Each path below is one point turned by a fixed rotation once a step. After each direction that follows a path, write how fast that rotation turns it, in deg/step (0 if it stays still).
Each turn is a multiple of 5 degrees from 10 to 175, or 0.
Each row of a path follows its step; steps can be skipped.

step 0: [-18.0  -5.0  -7.4  -5.9  -0.7  -4.9  15.2  -4.2   2.4  -4.9 -41.3  10.6
 -14.1  28.2 -23.3   8.6  -5.6   6.2 -26.8  -7.1   4.3   8.2 -19.3  -0.2
 -40.4  -3.6  12.7  18.5 -16.2   2.3 -17.8   3.9  24.7  29.2   2.1  30.5
   6.9 -10.6 -31.2  29.9   8.4]
step 1: [-33.5  29.0  -6.6   0.1  10.4   1.5  15.4  -1.0 -24.1  -9.7 -10.5 -16.9
  -9.0  23.5   1.8   2.5   9.6 -12.0   3.3  14.5 -23.6  11.1 -38.3  -4.7
 -14.0  -2.2  14.4 -32.5  -0.6  33.4 -29.4   0.4   7.1  25.0   0.4  -7.2
   4.7  13.6 -19.4  23.3  14.3]
step 2: [-20.6  13.4  23.2   8.4  -1.6   3.8  29.9 -26.6  -2.6   0.6 -20.1   3.0
 -19.7  34.1 -27.1  -6.8  12.2 -48.0  11.0   5.0 -13.4   7.3  -0.1  24.2
 -20.4   0.9   7.2  -2.2  10.5  -1.6  -3.8  -6.9   5.5  15.8 -31.9  27.6
  10.0  11.5  -5.4  11.2  -4.5]
step 3: [-23.3  20.9  20.5   8.3  15.8   9.3  -0.6 -23.8  -3.6 -35.8  -9.2  -9.4
 -40.8  25.2  10.5  21.7   5.4 -10.7  -7.1  -9.7 -24.1   1.8 -20.4   6.5
   9.6 -11.2  10.4  -3.3 -11.2 -16.1   3.5  -8.1  -8.2  27.1  -6.0   5.7
 -24.6 -14.7 -40.7  -0.1  -4.7]
step 4: [ -6.9  15.4  10.3  -7.6   7.1  20.8  10.6   1.3   2.0  -3.4  26.3   6.1
 -26.8  17.4   3.4 -14.2  29.6 -17.9  27.3  -9.3 -22.1   0.2 -17.4  14.1
   9.0  14.6 -26.1 -16.1 -15.1 -18.9  -2.9  14.8 -15.4  40.8 -22.9   5.4
  24.5  -5.6 -17.7  21.9  18.1]
step 5: [  7.2  16.7  -6.0 -31.2 -25.9  -7.0  -1.3  -9.8   3.4  -3.8  -6.2 -20.6
 -38.7  11.6  -7.4 -13.4  38.7 -18.2 -32.7  -2.5 -23.9  10.3  -1.7   3.8
   4.5 -14.6 -20.8  21.9   7.5 -17.5  11.5  -7.4  -6.6  35.2 -29.8   7.1
  -9.1 -17.2 -11.0   2.9  -4.1]
step 6: [ 16.9 -22.0  -8.2 -16.2  -5.7   4.3  11.9   3.0   9.4 -19.2 -12.9  10.9
 -29.6 -13.3  -1.4  -0.4  -5.7  14.8 -19.8  12.0  -3.7  13.5 -39.3   7.6
  -5.1 -18.1 -25.1 -11.9 -18.8 -20.4  -9.2  16.1 -10.0  52.9 -15.7   4.7
   1.9   1.9 -25.7  20.0   9.4]
step 7: [ -1.4  26.5 -37.6  -7.8 -21.7   5.8  10.7  18.0  -4.2   2.9 -10.3 -10.2
   1.5  20.0 -15.7 -24.5  23.0  -5.8 -10.9  10.5   0.6  11.5 -11.1  -9.9
 -30.5 -12.1 -34.9 -19.6 -23.1  19.5   4.5   1.9  17.8  34.6 -11.3   2.9
   0.7 -14.3 -21.2  30.1  -6.5]
step 8: [-14.3   7.6 -22.8 -32.0 -11.7  -9.3  24.8 -13.7   8.0  -6.7 -35.0  -0.3
 -11.8  10.5   0.3  -8.7 -18.3 -23.6  -8.8  39.2 -10.6  12.2 -40.1 -11.8
 -29.5   2.0  -3.3  -7.7  11.7 -14.2 -14.6  -9.5   7.8  10.6 -26.2   6.5
 -15.1  15.9  -6.3  16.1 -14.9]
step 9: [-24.1   3.4  -6.6  23.3  -2.8   9.0  18.2 -18.2 -13.2 -20.7 -20.2   8.7
  -7.8  24.7   9.2   9.8 -17.2 -15.1   8.4   3.2  12.0  19.1 -16.8   0.2
 -23.3 -26.3   0.9 -40.6   0.2   2.8  27.0   8.0   6.6  27.1 -29.8  -4.6
  -5.2 -14.3 -12.6  31.5 -15.2]
Speeds:
[ -5.3  -4.8   0.1  -4.7  -1.0  -5.9  -9.6  -8.9   1.2  -1.1  -0.9   3.8
 -16.0  -8.5  -1.0  -2.8   3.7   4.3   3.8   0.8   4.2   3.3  -0.7   4.9
   0.2  10.4  -3.9   6.2  -3.4  10.1   7.8   0.4   2.1   1.4   3.3  -7.3
  -0.3  -5.2   6.3   5.5   7.3]
55
[ -1.8   2.3 -12.1  -0.3 -10.1  -4.9   1.9   7.6   5.4   5.8  -4.0  10.7
  -2.9   0.4   4.1  -3.5   1.5   8.9  -9.2   5.3   5.6   2.9   2.7  11.0
   8.5  -3.1  -3.7  -5.1   1.4  -4.7  -9.7  -6.1   2.0  -2.2   3.6  -2.3
   4.2  -2.5  -2.2   4.4  -2.3]
45
[  1.3  -0.1  -7.3  -6.9   4.3  -3.6  -1.5  -1.0  -3.1  -2.6  -1.7  -2.3
   9.7   4.5   6.1  -2.0 -19.1   0.6  -5.3   9.1   1.0   8.7   1.4  -2.8
  -4.2   3.0  -1.4   1.7   0.0   5.3   2.4   7.4  11.2   0.8  -3.1   4.0
   5.8  -7.7   4.7   5.0  -0.6]
40
[  3.5  -6.4  14.4   0.7 -12.5  -1.0  -1.8  -0.3   0.2   3.2  -7.9   0.8
  -4.9   0.6   0.4   6.5  -8.6   0.1  -1.8   1.6   3.4  10.1   5.0   7.4
  -1.4  -7.5   0.9  -0.2  -0.5   2.9  -2.4   7.4  -4.6  -4.0 -11.8   0.6
 -10.2  -1.2  -1.5  -6.7   1.3]
115
[-7.4 -0.2 -0.3  1.5 -3.3 -4.9  5.5 -0.6 -1.9 -2.1 -8.0 -9.7  0.1 -3.0
 -0.9 -3.5  5.2 -5.4 -3.8  5.5  3.6 -5.7 16.0 -2.2  2.5 12.9 -8.8  9.1
 -0.8 -3.8 -4.3 -1.1  4.1  0.5 -6.9  6.8 -2.7  7.1  1.9 -3.7 -4.4]
130
